128 stands for zero in the data rows.
Some points, each followed by its number:
5 172 144 153 102 95 190 99 20 89 163 146 0 119 120 195 0
184 135 164 73 255 187 69 114 214 153 126 73 143 131 125 124 1
89 94 159 125 190 138 137 87 180 129 149 112 155 137 97 125 2
209 38 100 72 88 118 203 150 158 111 144 192 141 146 121 134 3
127 106 211 54 255 174 86 111 255 156 119 100 217 150 93 122 4
88 133 134 158 161 160 159 75 62 115 190 113 18 132 115 132 5
118 134 141 138 171 139 41 118 138 169 125 86 162 101 127 138 6
145 114 108 156 130 165 123 116 130 127 109 98 136 106 128 92 7
149 139 105 156 109 128 120 127 103 155 172 132 153 122 97 125 8
156 143 95 151 89 124 117 123 116 142 177 152 138 141 101 132 9
147 129 105 167 155 160 124 119 124 125 134 104 125 108 131 104 10
161 142 91 165 106 138 150 114 101 154 156 137 198 128 122 120 11
148 135 101 158 130 134 108 107 114 164 129 169 153 147 102 116 12
159 138 154 86 255 189 94 109 222 145 122 68 150 127 132 117 13
145 123 165 43 200 161 124 132 186 139 151 118 106 157 120 142 14
78 132 122 158 161 164 156 78 68 136 183 96 25 135 122 138 15
149 122 124 123 79 103 134 140 122 139 138 158 125 110 124 150 16
55 98 155 152 133 118 93 116 155 150 127 136 209 108 97 121 17
74 88 167 158 139 119 122 144 163 148 108 96 211 93 119 122 18
133 161 99 162 98 117 132 116 80 152 172 113 134 124 102 134 19
76 84 108 163 81 39 80 92 155 111 126 132 178 79 59 154 20
137 132 144 69 168 134 114 144 167 149 153 128 102 145 131 152 21
143 130 158 148 162 161 99 139 159 147 109 57 149 95 146 119 22
130 123 146 153 168 165 102 134 152 155 99 63 146 97 128 99 23
132 118 125 103 85 115 129 161 148 147 120 155 132 120 131 122 24
233 129 86 76 164 169 125 144 195 158 118 85 250 171 75 142 25
92 76 124 157 109 119 144 109 140 128 110 133 201 107 100 86 26
134 154 124 141 125 116 80 125 120 179 164 134 168 127 111 134 27
150 146 119 124 156 139 71 124 144 167 171 133 153 137 103 123 28
82 55 143 122 166 141 121 107 180 151 102 144 164 158 56 135 29
152 153 112 156 120 139 105 114 110 158 169 141 150 132 106 123 30
175 152 101 103 164 151 101 121 165 126 113 23 176 90 114 122 31
126 128 105 159 138 145 122 94 116 117 134 108 101 122 135 103 32
125 108 126 126 128 112 97 106 133 111 144 141 126 167 140 148 33
79 47 135 137 173 135 119 101 187 147 100 140 157 157 64 137 34
122 116 108 112 140 113 130 118 189 126 117 63 246 103 79 125 35
86 98 128 179 108 117 156 101 113 108 153 132 189 128 80 126 36
140 122 134 146 132 128 123 111 140 96 127 149 170 145 178 132 37
150 156 90 128 88 147 188 125 78 117 174 110 134 136 89 93 38
110 154 129 169 106 115 130 115 61 58 171 122 111 128 156 154 39
49 103 167 143 147 116 63 124 171 177 130 112 226 92 106 139 40
131 122 120 115 86 104 119 166 140 139 134 149 124 107 123 126 41
149 78 115 156 182 167 71 103 186 160 70 152 103 153 98 117 42
97 119 100 222 129 122 130 123 72 87 85 116 65 109 114 118 43
140 96 120 102 119 111 90 152 175 156 87 180 126 140 93 149 44
59 57 117 208 126 149 183 105 141 88 67 146 137 127 85 105 45
152 137 80 144 104 69 56 130 150 137 119 134 125 93 115 173 46
123 111 113 84 121 115 115 140 144 138 132 133 126 146 112 172 47
65 92 175 156 148 121 117 143 174 149 110 97 216 94 116 118 48
145 124 108 148 148 165 127 117 113 109 124 98 119 110 117 110 49
147 166 105 144 140 137 92 126 119 158 164 130 156 141 96 123 50
126 121 123 151 143 156 116 105 128 123 127 83 100 124 119 117 51
71 83 132 175 87 50 118 156 92 142 224 96 163 104 79 200 52
145 97 110 116 184 154 113 128 178 165 99 148 110 194 138 121 53
127 132 165 72 132 147 183 214 112 150 158 75 114 111 150 165 54
193 179 75 83 130 117 110 135 157 157 156 70 223 106 77 146 55
146 152 98 135 104 130 131 122 104 153 163 132 136 131 106 108 56
98 99 46 131 49 54 129 171 62 138 185 164 100 93 110 154 57
133 153 96 146 132 133 118 88 111 137 143 148 119 150 89 133 58
133 144 86 112 94 199 250 123 29 34 159 35 92 85 83 64 59
57 182 89 151 36 121 242 166 0 32 255 7 79 45 75 92 60
67 95 172 153 139 106 70 111 149 167 134 121 217 105 102 140 61
73 94 138 168 118 89 134 127 125 131 165 130 169 119 94 139 62
135 140 116 152 147 158 120 113 124 110 124 97 121 114 132 97 63
191 110 91 141 75 156 153 130 106 94 159 96 99 126 105 116 64
117 118 124 152 169 161 105 98 121 105 142 94 91 145 116 128 65
99 103 144 194 104 127 177 92 108 94 156 129 177 137 63 133 66
128 138 125 140 178 140 32 150 159 189 119 122 178 112 155 151 67
142 136 103 135 111 134 138 107 94 146 163 137 141 146 88 135 68
116 59 125 148 101 140 193 104 159 109 128 150 152 149 84 117 69
73 84 171 154 136 112 131 130 164 150 123 107 209 89 123 118 70
123 142 102 147 122 141 116 78 106 144 159 133 112 157 84 137 71
62 101 157 149 143 110 81 122 147 164 132 123 212 107 105 129 72
143 140 95 121 113 173 203 115 83 65 141 65 97 106 112 81 73
158 116 132 151 139 101 49 136 129 155 163 95 117 111 89 173 74
136 131 130 151 166 154 105 125 131 129 131 93 118 109 120 127 75
78 88 132 168 109 111 147 108 126 117 134 136 181 121 116 116 76
149 168 115 157 98 122 123 95 96 143 174 148 152 139 85 133 77
116 122 149 121 129 120 99 105 138 117 145 132 138 158 152 166 78
76 80 150 155 110 89 100 139 139 145 157 116 175 114 76 141 79
187 73 100 94 117 152 255 125 64 1 216 67 21 133 71 136 80
132 105 122 131 103 118 110 135 127 155 90 184 134 102 131 138 81
194 58 88 52 65 107 255 175 78 19 222 139 40 137 69 162 82
145 107 105 163 157 147 98 131 146 156 87 166 130 121 163 119 83
111 128 97 121 83 86 132 153 106 136 137 162 115 116 132 143 84
134 137 113 148 135 132 123 103 119 134 177 127 125 161 108 128 85
143 115 125 144 148 161 140 102 112 114 109 85 97 130 103 117 86
67 91 172 161 138 126 126 142 179 162 115 93 204 92 120 120 87
88 86 123 167 130 126 138 103 128 92 123 128 192 123 77 126 88
110 111 120 126 141 109 147 123 172 142 119 84 226 102 90 119 89
184 108 101 89 185 187 108 134 182 120 99 50 180 135 110 122 90
145 154 124 120 173 146 99 105 153 143 185 125 135 163 114 121 91
161 99 102 147 129 82 56 164 151 173 160 114 126 118 129 162 92
68 98 140 169 106 118 152 103 128 126 147 136 175 117 95 127 93
107 82 124 190 108 133 180 90 96 82 156 128 201 116 73 128 94
153 130 147 112 197 164 101 118 146 145 124 89 101 113 120 98 95
145 97 135 145 135 117 65 137 133 148 173 80 117 108 89 154 96
184 180 74 90 124 121 121 128 154 167 149 87 205 121 85 137 97
136 145 95 161 95 77 96 158 88 164 232 106 141 111 93 190 98
128 115 100 117 84 112 136 159 110 147 131 166 118 115 124 147 99
172 147 94 160 90 117 126 125 116 151 186 135 136 139 99 118 100
138 137 105 133 141 166 131 103 107 124 125 88 108 104 105 88 101
138 121 117 133 173 147 104 124 176 148 136 128 107 158 143 125 102
166 150 71 155 59 119 133 131 99 133 205 139 149 135 91 137 103
147 128 116 165 149 161 122 111 111 113 124 90 122 108 126 109 104
71 87 147 171 116 113 151 107 126 134 137 131 182 114 93 115 105
125 126 135 134 104 91 77 154 105 116 195 109 136 127 151 198 106
156 78 117 152 171 169 75 93 189 146 60 148 100 162 80 109 107
180 138 171 77 255 197 64 120 212 158 103 71 150 128 135 125 108
112 103 85 114 59 92 142 138 104 131 146 168 94 139 114 148 109
156 123 93 153 130 154 129 135 134 135 132 140 142 136 150 120 110
157 131 110 143 139 172 121 108 134 127 106 98 148 103 133 76 111
153 130 89 152 124 139 140 119 90 136 174 138 126 157 84 120 112
156 126 122 129 170 168 127 120 130 127 139 90 113 126 110 120 113
12 94 158 162 122 116 179 77 84 130 178 123 106 144 106 143 114
77 163 116 162 132 144 189 68 28 169 242 141 36 169 118 151 115
86 79 130 164 114 114 162 110 130 105 126 137 200 123 104 115 116
150 119 77 144 99 131 131 155 134 138 135 142 130 136 133 119 117
137 116 118 140 138 138 103 105 131 136 144 117 94 137 103 135 118
118 144 105 177 126 144 136 113 66 92 169 75 74 100 108 135 119
153 123 111 150 146 156 112 99 121 118 114 99 106 125 116 124 120
137 157 112 146 120 134 109 117 114 142 164 138 129 140 108 133 121
151 111 121 112 89 55 52 191 146 163 171 127 132 108 84 201 122
78 82 127 180 110 126 166 99 135 111 130 128 152 139 91 117 123
151 18 116 134 113 124 221 111 179 90 139 172 192 141 99 104 124
153 126 99 148 131 142 117 152 138 147 126 139 138 133 152 109 125
141 83 114 157 180 167 72 93 183 161 72 157 102 145 84 112 126
113 143 110 130 79 100 129 152 99 119 160 140 111 112 116 155 127
121 132 124 158 141 156 101 98 125 122 124 87 123 109 109 114 128
190 166 168 53 255 183 63 112 229 196 155 106 185 149 109 128 129
40 121 114 200 84 106 164 105 71 77 178 116 135 106 93 141 130
141 121 122 147 143 128 80 137 138 163 129 124 137 128 149 135 131
133 128 118 160 148 156 120 107 119 122 129 93 108 121 110 117 132
221 100 98 65 199 204 112 134 216 133 56 46 199 152 99 120 133
180 137 189 44 255 230 68 112 252 168 129 66 140 137 122 117 134
151 120 112 163 134 156 138 109 115 107 120 94 140 113 129 115 135
140 125 129 152 151 158 108 106 130 134 128 85 134 115 119 110 136
126 134 139 104 124 112 56 158 154 180 138 129 166 94 136 160 137
152 122 97 152 127 132 111 150 138 149 129 123 142 129 148 124 138
66 148 92 151 79 137 225 186 0 57 246 29 59 69 138 112 139
166 126 95 161 106 137 140 124 98 135 152 140 180 121 109 120 140
106 92 205 79 255 163 87 108 238 160 118 96 209 145 100 124 141
156 144 94 154 112 128 131 111 99 153 164 150 178 132 117 122 142
80 93 144 173 111 124 145 94 119 88 149 123 183 119 74 115 143
62 66 140 178 127 123 138 101 123 143 93 156 177 128 96 111 144
74 82 140 159 102 120 141 110 137 126 137 144 173 112 99 108 145
79 45 144 136 168 132 137 96 171 134 96 134 161 156 59 139 146
120 98 85 192 125 129 70 143 141 162 112 159 123 126 142 127 147
116 92 199 78 255 159 104 105 250 153 116 103 215 133 94 106 148
79 95 135 169 122 116 147 114 136 128 124 139 191 116 99 110 149
136 140 165 107 190 216 184 197 100 146 177 10 101 125 149 131 150
145 107 127 145 141 92 41 146 133 145 176 92 120 113 72 165 151
112 137 102 146 74 92 137 162 72 95 178 125 101 114 126 168 152
28 180 132 197 153 156 181 52 29 85 163 98 0 123 118 158 153
166 137 88 167 109 129 134 115 106 146 155 144 198 115 114 103 154
62 89 130 173 94 56 109 154 97 139 212 95 177 91 77 201 155
158 143 104 159 105 129 136 112 93 146 182 141 159 148 92 128 156
131 104 74 188 122 157 147 123 100 117 91 152 97 152 87 109 157
151 130 119 169 129 186 140 94 93 92 145 98 115 128 78 123 158
89 91 123 169 121 128 165 110 115 112 132 142 208 107 94 104 159
155 113 106 145 123 171 132 125 131 121 102 103 136 119 136 76 160
144 100 89 170 148 172 135 101 103 92 120 97 75 135 98 125 161
72 86 113 179 96 91 166 109 118 123 137 144 158 114 102 129 162
117 133 139 103 115 104 82 162 144 168 121 145 164 104 132 160 163
128 141 106 180 139 141 140 121 88 89 159 85 71 110 111 130 164
147 131 92 142 123 129 122 147 134 146 135 126 120 137 143 121 165
154 142 96 163 108 137 122 115 108 150 161 139 170 133 114 120 166
73 103 159 139 168 130 134 92 178 113 135 124 154 149 89 105 167
135 155 127 148 132 134 90 138 138 176 149 108 181 112 121 121 168
63 95 150 162 118 106 130 105 132 128 135 119 184 108 89 114 169
154 146 97 163 109 139 118 109 113 161 155 139 168 125 106 116 170
42 69 121 203 112 102 88 98 139 137 115 167 187 89 80 110 171
108 82 102 139 112 139 156 153 125 93 76 159 92 115 120 132 172
92 90 125 189 126 124 155 117 132 116 142 138 214 115 109 114 173
65 96 124 174 87 47 126 154 102 137 221 96 162 95 79 198 174
176 149 134 92 215 162 79 123 172 182 153 124 168 144 104 133 175
73 85 131 167 106 68 126 139 111 138 193 100 155 107 77 169 176
146 112 118 150 128 165 119 110 134 115 115 102 134 111 137 81 177
158 113 136 117 214 163 101 121 217 137 146 126 90 163 161 114 178
160 134 110 152 106 140 123 117 109 144 152 138 170 131 116 95 179
132 122 153 151 157 157 98 126 151 142 105 75 141 102 139 111 180
66 98 127 170 117 109 140 108 114 115 157 125 164 125 94 131 181
189 119 149 79 237 172 79 142 212 178 130 119 147 162 157 124 182
145 149 89 142 73 70 58 100 134 151 166 144 148 101 73 157 183
146 114 88 112 169 162 93 125 151 124 121 119 133 171 116 152 184
150 128 151 86 243 196 117 80 169 133 152 79 78 151 110 125 185
207 154 80 76 169 134 107 166 194 157 110 79 204 115 141 129 186
82 89 123 147 103 138 184 111 118 96 144 125 165 117 86 84 187
69 109 161 171 138 133 124 128 154 144 144 108 178 106 98 138 188
132 158 129 138 131 122 52 119 131 172 164 120 193 117 107 136 189
150 144 118 80 133 114 191 242 121 128 132 45 180 111 137 187 190
90 87 140 164 104 116 145 91 135 111 138 130 184 118 92 104 191
161 121 117 136 172 149 100 138 175 167 123 141 132 170 130 126 192
New points follow, each followed by the numbers of its three nearest points above by angle, nearest first.
143 124 149 124 218 180 106 87 176 103 133 85 101 142 119 98 --> 185 95 13
71 91 137 153 100 118 212 111 104 85 148 99 156 112 77 95 --> 187 143 123
77 98 124 139 88 138 228 124 91 75 156 100 149 102 72 89 --> 187 59 60
90 126 127 114 107 109 162 138 81 143 172 144 76 129 128 158 --> 0 115 152
142 107 132 154 130 120 70 140 119 142 157 74 103 107 98 153 --> 96 74 151
144 110 99 148 136 108 85 170 139 164 154 121 121 122 132 143 --> 92 131 138
102 70 161 113 133 156 202 114 166 83 136 124 128 150 90 138 --> 69 124 146
149 124 110 145 117 159 130 112 114 113 143 96 108 116 109 136 --> 158 64 161
133 143 122 131 161 143 109 108 136 150 180 133 126 155 105 113 --> 91 85 28
127 150 117 137 122 132 113 95 114 151 187 136 138 167 104 135 --> 85 121 71
121 138 142 110 160 139 94 123 149 112 127 138 147 146 168 141 --> 78 37 182
186 142 88 112 162 145 114 146 174 154 119 79 172 127 148 133 --> 186 90 133
141 131 156 120 189 188 161 149 107 132 139 49 85 118 139 122 --> 150 113 95
84 84 147 172 106 59 79 135 149 151 160 123 184 99 62 157 --> 79 20 62
134 110 134 105 144 119 117 149 177 137 133 137 109 136 130 139 --> 21 14 178
92 83 128 155 107 138 167 108 146 135 113 137 196 110 99 83 --> 26 149 159
210 145 66 75 154 136 117 154 201 158 122 54 216 122 141 133 --> 186 25 55
142 136 88 154 124 139 137 110 89 124 170 135 131 146 89 132 --> 112 68 156
98 132 7 172 62 58 113 130 42 163 237 155 109 128 91 128 --> 57 19 103
130 165 124 132 159 127 30 131 135 196 163 121 194 119 103 135 --> 189 27 168
168 115 91 165 138 140 153 151 120 126 127 140 152 124 158 117 --> 110 125 138
124 125 131 141 102 64 81 161 96 128 222 98 147 123 140 205 --> 106 98 52
155 163 84 131 87 145 171 126 84 123 186 121 141 119 98 93 --> 38 56 103
94 105 37 173 82 83 110 125 52 123 176 120 83 105 90 119 --> 57 152 127
136 121 89 147 128 135 105 134 155 146 144 143 100 151 150 148 --> 165 102 147
111 178 81 196 96 118 143 127 29 105 220 114 108 125 93 154 --> 19 119 152
137 157 136 124 164 134 17 132 143 211 167 131 220 111 118 150 --> 189 27 168
64 85 124 142 90 138 238 120 89 66 146 86 167 100 68 86 --> 187 94 143
116 115 79 154 126 138 132 86 89 112 128 126 91 131 124 106 --> 32 161 157
111 59 164 108 139 159 220 123 165 71 144 121 109 152 81 143 --> 69 124 80
171 150 108 170 103 145 145 111 79 123 182 134 163 153 73 126 --> 156 68 112
131 146 103 150 107 92 100 144 103 159 195 127 128 122 91 151 --> 98 8 19
136 117 122 105 112 93 98 175 137 164 120 146 142 104 128 151 --> 163 122 137
125 138 134 144 174 160 45 115 141 158 123 79 136 110 126 133 --> 6 75 180
156 141 90 116 149 160 99 128 156 119 117 55 143 98 118 131 --> 31 90 133
150 123 99 142 115 107 100 122 117 152 177 146 130 155 90 160 --> 9 98 121
154 133 74 161 112 145 142 118 81 107 184 145 133 150 92 143 --> 112 156 68
169 129 78 147 82 150 138 127 106 94 162 96 110 123 105 119 --> 64 38 103
73 96 154 147 165 123 134 91 182 119 146 133 172 139 98 110 --> 167 2 146
153 128 103 160 125 100 99 110 150 123 178 150 128 179 85 155 --> 85 9 121
120 156 141 132 152 146 22 129 139 199 164 127 217 109 107 157 --> 189 27 168
143 153 88 138 89 139 166 121 83 115 179 109 129 116 85 95 --> 38 56 60
100 132 44 158 74 70 115 137 53 162 215 148 122 139 86 130 --> 57 19 103
129 130 152 127 165 192 153 158 123 141 154 42 96 122 147 124 --> 150 113 54
63 61 129 163 110 126 167 78 124 110 124 141 167 132 84 115 --> 123 191 145
91 149 121 155 135 144 175 90 50 188 234 141 55 160 111 151 --> 115 15 5
132 160 90 172 103 126 126 120 78 130 190 139 139 124 89 141 --> 19 77 156
95 108 95 225 123 125 139 135 68 86 71 116 70 106 118 113 --> 43 157 164
129 129 135 161 140 163 93 103 125 132 131 84 121 106 103 122 --> 128 136 132
144 134 87 103 153 141 96 81 144 150 137 117 157 180 66 159 --> 184 58 71
106 149 106 153 81 107 146 157 64 106 172 134 98 103 116 182 --> 152 127 57
115 137 93 149 71 95 136 165 67 92 173 127 103 96 116 177 --> 152 127 57
155 144 130 118 191 147 105 102 170 139 170 119 127 164 102 123 --> 91 175 129
125 122 106 103 84 110 166 158 105 105 139 130 114 109 112 123 --> 82 127 57
140 150 103 156 79 47 80 167 71 169 255 85 147 99 77 225 --> 98 52 174
138 154 133 143 130 142 100 131 151 171 165 113 176 110 123 123 --> 168 189 27
146 114 113 107 84 127 145 162 151 146 104 144 170 107 138 96 --> 24 41 117
77 93 125 146 83 140 232 124 94 75 149 101 154 115 71 80 --> 187 94 66
182 153 87 109 141 139 100 137 170 152 123 80 175 109 147 136 --> 186 31 55
85 134 83 235 87 80 145 145 38 111 125 158 93 112 98 135 --> 43 130 152
169 131 118 171 133 173 141 98 99 96 150 100 124 137 90 119 --> 158 135 49
125 124 97 140 157 146 110 120 143 132 147 121 93 163 151 135 --> 102 178 65
130 155 88 169 102 119 121 118 78 125 187 132 129 132 104 135 --> 19 103 156
183 154 115 62 160 134 114 129 178 106 104 57 221 125 150 149 --> 186 31 90
129 140 63 159 106 121 146 104 86 148 182 150 111 155 108 117 --> 112 68 56
145 111 117 148 148 162 134 93 110 114 122 83 100 141 110 123 --> 86 161 120
82 81 153 121 187 138 137 96 163 129 142 118 157 148 98 127 --> 2 167 146
141 129 114 157 144 150 118 122 122 123 139 100 103 123 111 118 --> 132 51 104
125 113 141 150 142 120 112 96 134 116 78 169 168 165 164 108 --> 37 83 144
79 91 150 121 178 140 145 78 185 128 134 115 161 143 86 125 --> 2 167 146
138 124 138 139 184 166 122 96 158 119 131 99 96 125 122 115 --> 185 95 113
146 115 98 139 138 151 120 146 143 145 107 135 138 133 157 107 --> 125 110 83
94 91 164 113 224 158 134 82 212 116 157 108 152 162 91 109 --> 2 167 148
43 121 117 207 100 110 162 118 53 80 189 119 126 98 90 148 --> 130 181 114
153 127 107 155 139 142 129 141 128 130 135 134 118 152 140 138 --> 110 165 125
139 105 98 101 176 179 94 69 149 112 93 84 116 175 99 148 --> 184 185 120
150 146 109 145 114 97 85 139 111 176 181 140 156 120 88 145 --> 27 8 98
75 91 148 143 167 125 130 105 149 132 140 129 160 129 93 108 --> 167 2 146
178 96 110 92 74 122 149 159 155 124 135 172 108 144 109 121 --> 3 24 16
208 54 105 86 81 110 203 164 169 112 152 170 141 147 128 140 --> 3 124 82
169 152 105 111 151 161 115 120 164 113 119 51 162 106 108 129 --> 31 90 133
197 69 82 87 109 153 255 123 65 0 232 78 8 145 67 145 --> 80 82 64
138 123 130 103 93 110 118 162 128 145 134 138 133 113 121 149 --> 41 24 16
78 95 127 146 90 144 224 117 101 74 142 112 171 107 84 92 --> 187 94 159
80 180 98 135 52 135 224 165 0 45 255 24 91 74 83 110 --> 60 139 59
137 139 89 154 83 37 82 173 55 171 255 76 141 95 85 229 --> 98 52 174
33 65 69 188 83 59 151 117 76 140 174 150 145 105 71 107 --> 162 181 62
131 124 116 111 89 104 121 151 128 130 130 148 125 118 124 138 --> 41 99 16
146 113 100 158 106 60 80 204 95 171 249 72 116 101 124 226 --> 98 106 122
127 39 125 132 111 111 200 109 165 108 138 141 178 124 110 103 --> 124 69 116
167 152 97 169 109 130 128 113 86 148 183 135 157 140 83 127 --> 156 8 77
147 146 99 136 90 142 163 120 83 116 172 137 135 129 99 90 --> 38 56 112
124 115 101 164 108 67 77 181 68 133 238 32 100 66 89 217 --> 98 52 174
127 105 108 134 135 149 136 116 102 74 140 133 129 162 147 132 --> 39 161 80
156 84 115 155 147 121 99 91 170 83 125 111 85 152 91 141 --> 118 107 161
69 103 116 158 106 129 181 116 114 96 132 120 180 113 77 90 --> 187 159 143
143 129 96 89 152 147 79 88 133 142 143 118 164 188 80 163 --> 184 91 28
2 96 139 166 133 144 220 50 48 128 224 132 39 160 97 149 --> 114 115 5
146 118 98 150 148 179 141 104 109 95 135 103 89 127 103 117 --> 161 49 158
148 148 116 136 161 145 96 106 142 135 162 131 124 156 108 121 --> 91 28 85
65 101 129 152 109 130 180 128 119 111 131 130 164 113 91 86 --> 187 159 145
157 124 105 144 115 140 117 136 137 136 127 123 132 129 150 130 --> 138 110 125
152 107 114 143 139 138 94 100 124 123 139 110 95 148 98 157 --> 118 120 65
145 143 133 101 191 163 116 102 168 160 181 120 129 158 96 129 --> 91 175 129
147 114 120 140 131 167 126 116 140 119 118 100 135 106 136 85 --> 177 111 7
101 110 39 172 93 81 124 118 44 135 193 118 83 102 93 115 --> 57 19 152
65 87 151 167 114 116 115 97 125 128 138 128 185 99 90 126 --> 169 105 93
111 143 91 152 69 88 146 170 63 92 186 129 101 107 119 177 --> 152 127 57
110 119 81 168 137 138 147 92 90 111 144 110 73 140 122 105 --> 32 161 15
91 61 132 150 103 127 159 121 151 135 100 141 225 108 128 76 --> 26 116 149
144 127 86 153 118 90 107 176 123 162 195 103 117 120 135 188 --> 98 92 106
73 96 122 145 109 122 179 117 127 107 133 117 149 115 89 108 --> 187 123 93
200 146 71 85 149 135 106 160 196 151 114 48 197 129 143 142 --> 186 25 31
136 174 88 165 93 124 125 119 73 132 193 128 136 131 97 136 --> 19 103 77
0 183 145 207 162 138 204 63 2 66 159 92 0 106 129 179 --> 153 0 5
142 129 99 112 136 143 97 80 129 140 154 115 140 169 85 149 --> 71 58 85
7 179 144 215 144 146 197 46 0 74 160 87 0 110 119 179 --> 153 0 5
71 61 145 148 116 70 89 150 146 142 167 125 174 105 75 161 --> 79 176 62
157 140 108 111 151 149 105 112 142 125 117 53 153 100 121 123 --> 31 90 136
126 158 152 118 160 123 16 137 143 215 165 120 206 125 111 160 --> 189 27 67
79 184 98 142 49 130 210 150 0 72 255 47 98 69 94 105 --> 60 139 59
76 88 157 142 158 124 131 87 168 121 140 117 150 147 93 107 --> 167 2 146
77 73 150 182 145 111 128 108 139 137 87 157 175 128 90 108 --> 144 149 171
147 84 115 117 130 120 101 149 190 169 76 200 130 153 88 149 --> 44 42 81
132 147 141 138 163 164 67 117 130 146 122 94 135 106 120 117 --> 6 75 136
85 85 121 156 79 94 157 126 134 107 150 134 165 114 89 124 --> 162 145 93
189 154 80 75 155 155 114 125 180 123 109 16 182 100 102 132 --> 31 90 186
141 118 118 139 138 154 107 110 128 125 138 102 85 132 113 134 --> 118 51 65
67 158 109 165 123 152 179 56 30 149 227 150 36 159 115 154 --> 115 5 15
159 151 103 165 103 142 140 99 96 123 187 127 152 146 80 125 --> 156 77 68
197 94 136 101 158 206 201 119 151 68 139 87 41 166 96 130 --> 80 86 113
155 105 108 142 124 91 61 172 153 168 160 124 116 131 128 166 --> 92 122 74
0 107 146 171 130 126 207 48 74 119 189 141 66 146 94 148 --> 114 153 0
187 140 67 151 56 114 149 140 96 122 191 143 148 137 90 133 --> 103 9 100
163 138 120 176 127 166 139 101 97 101 136 87 112 121 87 122 --> 158 132 104
125 112 160 75 188 137 119 136 203 133 140 122 109 164 118 133 --> 14 21 178
47 117 110 212 90 107 171 133 57 75 188 113 129 102 91 149 --> 130 181 60
143 163 95 159 85 78 103 163 76 167 248 107 150 106 93 181 --> 98 19 8
89 165 114 153 129 125 156 93 58 174 217 141 56 161 122 136 --> 115 15 5
153 131 114 158 132 127 90 125 148 154 124 123 143 128 154 126 --> 131 138 67
114 144 98 181 121 142 137 113 59 81 170 89 89 102 102 131 --> 119 164 60
133 114 91 165 131 140 131 109 107 105 141 116 98 108 131 101 --> 32 164 161
144 140 97 142 104 132 135 97 85 158 159 117 138 152 90 121 --> 68 156 56
116 136 105 130 76 104 129 155 98 116 164 138 121 107 120 149 --> 127 152 57
123 108 125 102 92 77 96 166 145 148 161 141 134 97 109 161 --> 122 41 163
100 87 171 93 220 156 133 79 185 134 159 107 144 160 101 124 --> 2 141 148
130 156 94 173 103 125 126 110 70 113 201 133 127 129 95 142 --> 19 77 103
160 130 128 172 134 159 139 87 102 86 139 86 118 136 82 112 --> 158 86 132
80 74 140 159 104 72 105 130 147 146 163 125 179 109 73 151 --> 79 62 176
139 144 114 142 130 133 116 107 129 151 171 132 137 154 115 119 --> 85 121 30
148 99 111 134 122 78 31 182 154 184 166 112 131 118 116 194 --> 92 122 74
49 68 133 187 104 113 96 92 139 133 119 163 184 112 99 114 --> 171 145 144
93 60 135 137 126 119 133 108 143 128 104 130 205 125 96 103 --> 26 116 149
161 138 82 163 114 138 135 113 93 135 186 140 120 145 85 132 --> 112 156 68
190 133 65 144 45 108 152 136 105 121 196 145 143 139 84 138 --> 103 9 100
184 124 67 150 67 148 157 123 123 95 156 108 96 127 103 142 --> 64 103 80
89 85 167 105 190 146 138 99 167 144 151 97 148 140 93 113 --> 2 167 141
151 151 127 110 177 161 102 99 144 166 184 128 126 168 95 139 --> 91 175 28
164 141 69 138 72 118 130 131 107 126 184 143 146 137 92 136 --> 103 9 100
122 123 108 144 145 143 120 122 136 143 142 125 95 166 160 135 --> 102 53 178
177 101 103 112 117 168 244 111 84 24 187 88 49 124 92 131 --> 80 82 73
121 33 121 143 115 120 207 106 166 107 142 145 192 141 104 101 --> 124 69 116
132 129 122 126 158 133 52 150 151 176 128 133 176 115 164 141 --> 67 131 137
119 95 117 76 126 133 111 142 136 136 112 126 121 151 113 175 --> 47 44 184
137 160 143 151 132 143 93 141 147 170 151 110 176 124 137 124 --> 168 189 27
95 119 91 205 131 131 148 116 77 95 100 113 72 105 123 112 --> 43 164 119
86 84 109 162 85 54 98 89 150 106 135 121 178 93 70 149 --> 20 79 171
255 124 80 33 192 191 119 156 232 168 92 55 255 201 81 136 --> 25 133 90
115 127 135 107 112 103 85 160 145 157 127 145 154 106 126 158 --> 163 137 122
117 93 107 70 130 136 115 129 156 118 103 122 140 168 103 182 --> 47 184 44
